The same turns and mirrors carry the whole set onto itself and the rows of a family onto each other. Which other rows belong to the same family as each row named below? List them in the order they appear above.
These 32 rows form 4 families of 8 rows each.
Vido: [-10.9 -7.5 -11.9 -27.2 -3.7 2.0 20.0 21.5]
nenal: [19.0 -22.4 -7.8 -5.7 -24.8 -9.2 -37.0 -17.7]
Gotud: [-21.7 -17.0 -12.9 -8.3 -20.6 -26.1 -1.3 27.8]
Pamas: [6.3 -8.8 -16.8 -16.5 13.1 5.9 29.4 7.7]
guga: [-23.6 1.7 10.7 -4.4 7.5 -7.7 22.3 14.7]
mopal: [-5.0 -23.9 -11.3 2.7 -31.5 -31.1 -30.4 8.3]
Vitu: [3.9 1.9 -9.2 -10.7 -12.6 -6.9 -7.7 44.1]
dako: [40.5 -2.8 -11.8 -8.2 7.5 13.4 -6.6 -2.9]
leb: [-14.4 -18.1 12.8 -13.0 13.9 -13.9 18.7 -21.5]
lisam: [-18.9 -20.9 2.8 18.1 0.0 -36.8 -6.6 -22.4]
nimet: [9.9 2.1 16.4 -17.0 23.8 6.0 15.7 -3.9]
Nuz: [-2.0 -6.5 -23.9 -21.3 7.8 -2.9 18.0 25.1]
Lanis: [24.1 -1.4 8.4 21.4 4.0 -16.4 -35.0 -15.0]
Rago: [23.5 -27.2 -13.9 2.3 -8.3 -10.0 -19.6 -33.1]
dipos: [5.3 -22.0 15.9 -2.5 4.6 -17.1 -10.9 -39.3]
Sute: [19.4 19.1 18.1 0.4 8.4 9.2 -8.6 17.5]
Garal: [37.2 1.1 -18.1 -12.9 2.0 5.8 -20.5 14.7]
zib: [19.9 -25.2 -21.1 -0.9 -14.7 -18.7 -35.6 -18.0]
mupil: [17.0 -4.1 17.3 14.4 -9.8 -11.3 -36.9 -17.9]
rova: [-25.0 -17.7 -7.9 20.5 -6.9 -33.8 -23.0 -6.2]
mepe: [30.0 -2.0 19.3 -7.2 14.9 2.5 -14.6 -21.4]
pekob: [8.1 18.9 -2.5 9.0 13.4 1.3 -15.4 32.2]
Pev: [21.1 18.5 8.7 7.3 20.7 1.3 -2.9 18.9]
zanav: [31.4 4.0 -6.3 -18.3 -7.0 15.0 -16.0 17.0]
Medad: [-26.3 -21.3 11.0 9.8 -9.2 -29.1 -6.1 -20.5]
Gigeg: [-30.0 0.1 -8.2 7.2 8.3 -18.1 7.3 23.8]
rir: [-21.5 -32.9 -14.0 -13.8 -20.5 -22.0 0.2 -12.7]
Lizu: [-18.4 -33.2 -26.3 -10.6 -8.9 -28.2 3.8 -8.4]
Fad: [-21.1 -0.7 2.3 3.9 17.5 -18.6 23.3 11.8]
Vevod: [21.9 -4.1 -5.9 -1.0 -23.4 -11.9 -37.7 24.8]
remiz: [13.5 1.3 -1.1 22.9 -3.0 -14.8 -45.6 1.2]
sen: [-11.4 -33.4 -19.9 -6.7 -3.5 -17.1 16.5 -22.7]

Same family as Vevod: Gotud, mopal, Vitu, leb, nimet, dipos, mepe
Same family as rova: Pamas, dako, Rago, pekob, Gigeg, remiz, sen

